[[-0.38 -4.44  0.96 -1.64 -1.53]
 [ 1.84 -0.47  1.82  3.42  0.12]
 [-0.70 -4.44  1.06 -1.05 -1.41]] ans = 1.82

[[ 1.22 -0.94 -2.81  1.93 -4.33 -1.01  5.10]
 [ 1.10  2.87 -1.21  3.85 -2.70 -0.59  0.80]] ans = -1.21

[[-4.23 -1.71 -2.79 -3.22]
 [-4.21 -2.30 -3.06 -4.83]
 [-4.42 -2.38 -3.03 -2.63]] ans = -3.06

[[ 0.75 -0.09  1.76 -0.23 -1.65  0.24]
 [ 0.55 -0.31  2.86 -0.20 -2.28  0.00]
 [ 0.49  0.29  4.23 -0.51  0.52  0.04]] ans = 2.86

[[-0.33 -0.95 -5.79  1.39]
 [-1.17 -2.27  0.29  2.91]] ans = 0.29

[[ 1.74  0.84 -1.77  1.09  0.38]
 [ 0.00 -5.80  4.28 -0.89  1.54]
 [-3.51  0.88  1.70 -0.63 -0.90]] ans = 4.28

[[-1.16 -0.29 -3.30  2.00]
 [-0.80  0.12 -5.20  1.40]] ans = -5.20
---
-17.67,-12.81,-3.93,-15.21,3.34
0.26,14.79,5.54,-1.15,-13.78
12.62,-1.33,0.39,-16.08,5.94
=> -15.21

116.9,83.1,-3.6,-153.0
95.4,68.9,-177.1,-44.0
=> -153.0

-0.105,-0.055,-0.087,0.109 => 0.109

1.579,-0.877,1.350,2.013,0.207,1.926,-1.301
0.821,0.096,1.695,1.697,-0.291,1.402,-0.868
1.427,-0.737,1.836,1.308,-0.697,1.663,-0.653
=> 2.013

0.022,-0.092,-0.141,0.107 => 0.107

-21.17,-16.92,1.61,12.73,0.16
1.33,-1.90,12.98,-11.51,7.75
=> 12.73
---
-42   11  -18   29    5 value 29
78  33  72  22 value 72
 18   39  -32   25 value -32
35  47  83  25  12  85 value 12
1912  4766  6789  9177  6145  9337 value 6145
141  553  480  950  502 value 950
56  23  76  77  51  57 value 51
---
[ 3.67 -2.62  2.15 -2.12 -3.94 -5.22] out -2.12
[-5.54  0.00 -1.31  4.45 -3.66] out 4.45
[-2.95  4.79  5.54 -3.12] out -3.12
[-4.29 -2.19  4.53 -3.48] out -3.48
[-4.30 -2.95 -5.83  2.16 -2.31  2.92  2.07] out 2.16
[-1.68  2.35 -1.75  5.33] out 5.33
---
[[-1.32  3.86 -0.66  2.63  1.92]
 [ 2.19  1.88 -4.50  0.17 -0.28]
 [ 5.18 -4.57 -1.90 -5.45  4.41]] out 1.92

[[-0.67  2.13  4.70 -0.98]
 [ 3.43 -1.09  2.26 -3.52]
 [-2.75 -0.54 -4.18  2.88]] out -0.98

[[ 1.36  0.63 -0.90  3.25 -1.04  4.61]
 [ 1.24 -1.40 -1.65  1.42  1.81  1.95]
 [-0.96 -0.22  0.21 -0.78 -1.28  1.12]] out 4.61

[[-0.41 -0.95  1.40  3.01  2.35 -3.15 -2.97]
 [-5.94  2.28 -3.76  1.05 -0.12  4.47 -3.20]
 [-4.60  1.58 -0.88  2.96  1.91  1.32 -4.15]] out -2.97

[[-3.52  2.15  2.38 -3.77 -2.58  1.42  0.77]
 [-1.73 -4.25  4.59 -0.53 -0.04  3.64 -5.16]
 [ 3.14  2.75 -1.39 -4.63  1.39  0.83 -2.26]] out 0.77

[[ 4.78  2.34 -1.30 -0.41  0.38  0.20 -1.72]
 [-0.46 -0.08  0.30  0.30 -0.07 -0.83  0.18]
 [-1.66  0.28  1.12  2.03  0.01 -0.59  0.77]] out -1.72

[[ 2.27 -4.67 -3.30 -0.30  0.70 -3.81  3.13]
 [-1.60 -1.61  2.15  3.42 -1.75  5.12  2.42]
 [-0.60  0.53  0.01  1.20 -1.21  1.07 -4.14]] out 3.13

[[ 1.01 -1.33 -4.97 -1.45  3.88]
 [-1.24 -1.67 -0.53  0.81 -0.24]
 [ 3.42  1.55 -0.57 -1.86 -1.61]] out 3.88

[[-5.77  1.65 -0.96 -0.21 -4.06 -0.45  4.92]
 [-5.20  1.69 -0.57 -0.66 -3.92  0.25  5.84]
 [ 0.48  0.65 -0.59 -0.38 -0.55  1.87 -0.83]] out 4.92

[[ 0.08 -4.00 -3.18  3.26 -2.26 -2.40]
 [ 2.56  0.02 -4.06  4.24 -0.52 -2.18]
 [ 5.71 -3.50 -0.85  1.75  3.41  2.19]] out -2.40
---
[5.44, -1.70, 0.06, 3.17, -4.56, 2.60] -> -1.70

[[-0.12, -2.78, -1.43, -3.29, -0.09, -1.94],
 [-1.58, -3.75, -0.76, 2.05, 4.51, -1.54],
 [-0.37, -3.82, -1.53, 3.05, 4.47, -0.65]] -> -3.82

[[2.71, -1.54, 1.87, -1.27, 2.26, -3.78],
 [-2.39, 4.10, 1.84, -4.57, -2.28, 1.38],
 [4.59, 2.36, 1.76, -3.77, -0.05, 0.86]] -> 2.36

[-5.22, 4.41, 0.89, -3.95, -1.86, 1.05] -> 4.41

[[-1.89, 3.47, 0.34, -1.19, -4.87, 3.50],
 [1.19, 2.84, -0.31, -1.25, -4.19, 0.91]] -> 2.84

[2.19, -2.64, 2.78, -4.38, 0.17, 0.86] -> -2.64

[-2.95, 4.14, 3.35, 0.36, 5.56, 4.52] -> 4.14

[[0.78, 0.62, -1.80, -3.98, -1.71, 4.54],
 [0.81, 0.65, -1.84, -4.01, -1.64, 4.45]] -> 0.65

[[-0.06, -0.52, 0.62, -0.96, 1.09, -0.04],
 [-1.36, -3.75, 2.47, -5.19, 4.42, -0.62]] -> -3.75
---
[[-0.03  3.16  0.95 -0.07 -0.03  0.39 -0.07]
 [ 0.72 -0.11  0.20 -0.05  3.39  0.00  0.08]
 [ 0.04  0.10  0.22  0.01  0.17  4.34  0.09]] -> 0.95

[-1.97 -3.34  3.74 -0.60  0.64  4.34  4.86] -> 3.74

[2.23 1.66 1.13 1.58 1.47 5.91 0.01] -> 1.13

[[ 4.28  4.07  1.68  4.05 -4.50  5.51  3.35]
 [-2.16 -4.54 -4.50 -3.04  1.50  0.02 -0.80]] -> 1.68

[-3.99 -0.10  4.86 -1.19 -3.19 -2.63 -5.16] -> 4.86

[[-2.22  0.65  1.63  2.51 -3.21 -0.75  2.09]
 [-1.99 -2.85  3.50 -0.81  0.75  3.28  4.52]] -> 1.63

[-2.65  5.27  0.88  0.36  2.17] -> 0.88

[ 1.39 -0.21  4.37 -0.25  1.08 -0.68  0.20] -> 4.37

[-0.08 -2.71 -4.80  0.17  4.22 -0.12 -3.28] -> -4.80
